In the rows, zero is written as 128.
The rows below come in pairs that one turn or mirror swaps. Which row does each named row swap with?
Tede: [106 151 127 130 128 139 126 129 126 131 164 133 136 128 125 124 114 135
 120 129 142 141 135 121 199 132 110 133 156 110]
meluk: [108 139 142 132 135 138 125 124 139 125 170 145 142 126 105 113 123 144
 116 128 127 140 132 130 184 116 113 142 145 107]
Dubo: [126 137 115 143 137 105  98 126 109 124 141 102 137 136 141 125 114 143
 129 142 156 121 136 118 117 108 148 112 157 137]
Goram: [123 125 141 127 118 100 122 147 138 133 104 131 163 119 102 142 112 150
  98 123 146 132 126 151 136 113 101 123 146 135]
dulo: [134 132 121 124 126 132  92 141 109  88 148 118 107 170 136 147 131 138
 121 127 145 161 123 148 134  96 138 119 128 106]
movo: [131 119 139 132 127 139 114 147 100 127 150 162 134 175 120 143 103 123
 141 142 160 121 156 118 143 104 116 140 147 138]
fot: [135 128 106 125 123 106 124 152 108  97 149 118 114 167 129 129 141 148
 139 146 165 130 134 138 107 102 131 114 135  99]
dab: [133 101 141 132 117 134 124 149 122 159 147 149 110 177 126 136 124 152
 131 131  99 126 132 119 130 126 123 111 128 122]
toba: [133 116 137 140 122 138 123 143  90 130 150 152 132 172 109 141 116 126
 141 146 156 113 157 118 147 104 124 139 151 139]
basib: [106 143 133 139 126 140 126 130 132 128 172 133 139 126 114 112 135 134
 110 126 129 141 129 125 191 123 112 141 146 116]
bez: [130 144 137 115 125 128  95 141 113 100 136 109 112 163 137 159 126 125
 108 119 143 173 127 161 148 114 126 119 137 114]
duga: [116 154 121 132 134 106 107 116 158 120 125 130 124 188 138 130 143 134
 133 127 133 123 151 137 129 112 127 117 147 111]
Fones: [137 129 158  93 118 108 143 152 136 157 130 115 138 164 128 134 111 107
 103 130 142 125 157 103 127 121 108 125 145 107]
veba: [136 130 126 126 134 126  98 147 105  89 149 115 100 168 139 146 137 136
 121 130 144 158 124 156 137 101 136 120 127 109]
fomat: [141 116 146 144 102 116 116 126  98 120 135 135 127 169  94 128 152 131
 125 131 136  90 135 108 153 111 127 127 144 116]
vodor: [139 119 150 145 101 121 122 127  92 125 145 138 129 175  95 127 148 125
 131 136 137 100 141 107 149 104 121 131 146 127]
fide: [133 123 136 135 127 141 115 158 107 128 150 163 132 169 120 141  97 119
 141 144 161 122 151 129 137 105 115 140 151 140]
feb: [114 111 134 110 110 103 142 150 125 118 141 133 134 182  95 126 131 125
 107 137 122 143 145 118 170 100 107 108 172  94]
Tet: [113 150 121 127 117 130 147 132 104 121 133 125 145 141 131 126 104 119
 134 134 144 141 140 128 184 139  95 118 170  97]
Nazar: [137 133 149 112 104 102 113 173 125 130 122 148 146 133 131 156  97 142
 117 120 142 135  95 132 139 114 115 124 144  87]
fulog: [122 120 144 142 138 130 119 141 151 132 166 148 150 125  95 114 133 153
 111 131 129 127 120 137 165 106 124 140 135 120]
dagu: [130 120 144 117  98  91 121 157 104 129 136  99 145 113 120 137 117 145
 116 124 125 119  96 112 140 117 130 106 137  98]
Zuf: [149 110 160 124 130  90 141 159 141 124 128 143 116 155 116 129 139 138
  98 124 126 151 138 134 144 119 104 113 149  82]
Fad: [114 124 113 107 109  94 142 145 107 109 146 117 137 163 129 120 120 145
 131 148 162 117 155 115 104 109 120 114 148  99]
roz: [125 120 147 127 130  99 122 139 140 134 103 131 163 124  98 140 116 149
  98 124 142 137 131 145 140 104 100 114 150 131]
Fufem: [127 142 110 151 146 105 102 116 141 131 126 123 134 167 137 133 130 143
 133 135 140 127 153 133 120 110 138 104 150 132]
nozi: [161 129 168 117 127 116 120 163 145 139 140 122 139 181 117 138 139 107
 104 126 111 131 138 126 141 105 121 126 130 107]
Vosiz: [104 139 135 114 113 116 139 122 144 119 141  92 126 151 138 124 127 131
 155 127 106 126 156 149 137 126  97 127 121 123]
zad: [117 133 123 109 125 163 126 161 122 132 150 132 146 171 118 133  87 133
  93 140 149 149 126 144 161 106 110 117 147 113]
vofe: [101 113 123 110 117 142 137 157 116 128 156 134 158 172 102 126 102 120
 109 144 144 146 139 131 173  97 113 116 158 116]
Zom: [137 125 132 151 116 111 125 137  98 132 136 154 142 181 121 128 142 147
 158 140 116 117 124 138 136 121 125 100 150 101]
Pepom: [148 137 168 109 125 111 129 161 151 146 138 121 136 175 122 132 133 101
  98 125 120 131 140 107 135 113 115 117 134 106]
dusum: [132 125 130 131 110 104 113 140  93 128 149  78 139 114 133 133 109 136
 129 139 135 123 118 104 135 113 142 102 139 119]
Tifur: [128 124 138 109  98  94 115 156 114 124 137 100 145 115 117 148 116 147
 118 127 125 124  91 111 138 112 127 103 133  96]
Bizev: [125 144 103 150 144 105 100 125 145 123 129 119 135 167 141 126 128 136
 134 139 149 131 147 135 116 114 137 113 150 132]
Getar: [136 116 145 145 102 125 116 135  90 116 140 146 130 173  93 128 140 137
 133 130 135  98 148 116 148 105 124 135 142 134]
Sudi: [112 144 140 126 138 135 129 137 127 125 156 139 136 117 114 118 115 137
 110 124 138 146 135 133 195 123 107 142 155 105]
Fir: [127 138 147 109 116 111 122 179 128 132 129 150 138 139 133 164  92 149
 122 125 148 140  95 119 136 118 109 131 146 101]
buget: [129 130 118 124 127 121  98 142 100  89 152 116 105 172 139 138 138 141
 133 135 151 149 131 152 130  99 137 118 131 103]
bod: [130 133 144 108 118 110 111 152 115 116 103 109 132 133 119 164 120 121
  98 121 143 169 128 154 150 117 111 116 142 126]
baz: [113 121 138 117 120 134 148 130 135 129 151  90 125 140 136 114 107 135
 150 131 111 132 156 150 136 125 102 127 109 124]
vuti: [136 137 152 100 123 119 114 183 128 132 132 153 145 146 127 163  92 138
 113 125 151 138 108 135 138 112 109 124 136 104]
Lam: [154 128 172 110 127 115 122 161 140 148 139 127 135 173 123 137 137 101
 101 125 112 131 147 116 138 109 117 130 134 109]
kibo: [116 125 106 115 116 106 128 148 104  96 155 124 122 169 135 122 121 147
 131 145 165 123 143 136 106 100 130 114 136  98]
sisa: [106 137 138 139 134 137 119 126 137 127 165 136 141 120 103 112 125 136
 117 128 131 140 123 135 186 121 111 144 139 112]
vege: [115 138 137 144 133 142 121 130 134 130 169 142 145 119 117 111 119 143
 110 129 138 141 123 126 184 120 113 139 148 115]
rud: [116 139 133 123 119 122 145 115 132 132 153  95 122 149 143 114 112 133
 161 135 110 122 146 147 134 128 106 119 115 125]
diz: [131 130 152 114 102  95 122 162 118 132 133 111 145 114 124 150 110 145
 116 125 128 132  85 118 142 110 122 114 137  90]
bebu: [113 115 111 115 106 114 133 149 126 123 135  98 102 148 128 139  93 150
 140 145 129 100 153 102 137 127 121 120 141 122]
zuko: [126 116 132 132 105 100 116 144 101 126 142  89 142 108 117 128 116 145
 130 137 130 122 105 110 134 116 147 104 138 110]
gura: [143 112 134 133 135 136 150 150 121 134 155 111 117 130 146 117  97 143
 136 137 124 142 162 145 132 142 108 125 120 119]
zasot: [116 111 127 115 108 127 133 145 133 152 142 115  94 166 136 144 102 152
 132 127 124 119 154 101 132 140 120 124 134 130]
vume: [122 127 133 128 122 128 148 131 133 133 156  90 121 136 142 114 109 138
 146 138 110 131 148 153 136 130  96 130 112 127]
rofu: [128 132 149  93 115 108 156 152 131 154 136 117 143 154 122 136 114 117
 106 133 150 118 160  96 117 114 107 124 145 109]
tafin: [128 115 152 136 123 104 125 147 144 136 134 143 163 123  86 128 124 162
 109 132 135 118 116 141 143 102 104 124 135 127]
mefab: [158 112 143 143 139 126 145 167 128 131 148 130 116 137 139 122 111 149
 122 139 123 149 158 145 121 135 102 116 123 110]
denep: [136 125 111 153 122 109 102 129  99 133 145  97 136 137 130 122 112 139
 134 138 142 135 125 117 120 116 158 104 146 120]
Velu: [129 121 129 134 119 108 109 137  87 118 146  88 138 117 122 123 109 142
 132 135 139 125 116 111 133 113 148  95 140 116]
kolog: [133 117 148 144 103 120 121 136  90 120 143 147 126 169  91 132 136 130
 136 141 140  96 148 116 148 103 125 139 145 128]
Pil: [130 138 141  92 108 106 154 155 130 150 132 115 137 154 124 130 112 122
 108 133 155 114 157 102 113 121 105 123 154 111]
Lumu: [106 149 135 113 109 103 125 108 160 120 133 110 125 176 129 128 142 130
 147 124 115 116 142 145 142 124 107 124 131 115]
napib: [109 130 144 119 109 122 135 122 144 125 148  94 125 151 135 115 122 128
 151 124  98 128 147 144 145 128  98 134 113 127]
vos: [129 140 143 112 128 140  97 146  99 104 128 104 119 149 138 157 117 118
 106 117 146 170 129 151 149 105 120 122 139 121]
fase: [105 141 141 111 118 119 139 112 151 126 152 105 123 151 129 121 127 135
 155 131 101 121 147 141 140 128 101 124 115 120]
luzad: [128 131 149 124 129 129 118 174 127 134 137 167 134 150 135 167  90 139
 121 132 151 148 115 126 133 117 106 134 142 115]
guzu: [127 121 147 144 131 125 124 137 148 131 158 151 157 132  96 115 138 163
 114 129 123 121 120 133 162 105 120 140 135 123]
noni: [124 129 110 121 113 104 135 141 108 100 147 117 117 165 126 125 121 148
 142 142 170 112 142 117 105 101 135 117 143  99]
guv: [136 136 129 128 132 131  98 146 104  91 146 116 105 178 141 146 135 129
 122 125 143 163 122 152 142 101 134 119 135 110]
vigun: [128 129 145 115  98  92 120 153 107 127 133  99 149 118 123 140 113 146
 120 124 125 121  89 116 143 113 130 107 140  92]
nisis: [105 151 125 130 127 138 126 129 123 124 151 131 138 124 132 115 115 130
 120 129 136 140 134 129 196 129 105 140 163 105]
ragif: [122 140 149 111 132 114 112 148 120 122 106 110 144 128 124 161 106 124
  96 120 149 150 125 154 131 104 103 121 150 137]
kosav: [107 144 134 122 122 101 122 114 166 117 134 118 127 179 127 131 147 125
 138 121 115 113 144 142 141 120 102 123 132 110]
lufuf: [121 150 123 137 107 116 140 134 101 114 121 139 152 157 130 125 116 126
 140 136 140 129 138 126 169 133  99 106 175  87]
Funim: [132 148 147 111 127 127 105 148 107 107 125 103 117 146 135 165 111 124
 103 114 139 172 129 151 148 113 123 111 138 120]
nemi: [147 138 171 103 128 115 126 160 145 152 140 123 136 179 123 130 130 103
 100 132 125 130 143 112 130 115 115 125 134 104]
Gesiv: [111 146 136 117 111 116 138 112 150 125 150  95 124 149 136 118 128 133
 149 132 102 128 149 148 144 129 111 132 116 122]

buget is swapped with diz
fide is swapped with Pil
nozi is swapped with fomat
Lam is swapped with vodor
mefab is swapped with lufuf
vuti is swapped with noni
Vosiz is swapped with vege
rud is swapped with Sudi
duga is swapped with tafin
denep is swapped with bod
luzad is swapped with Fad
baz is swapped with Tede
Fir is swapped with kibo

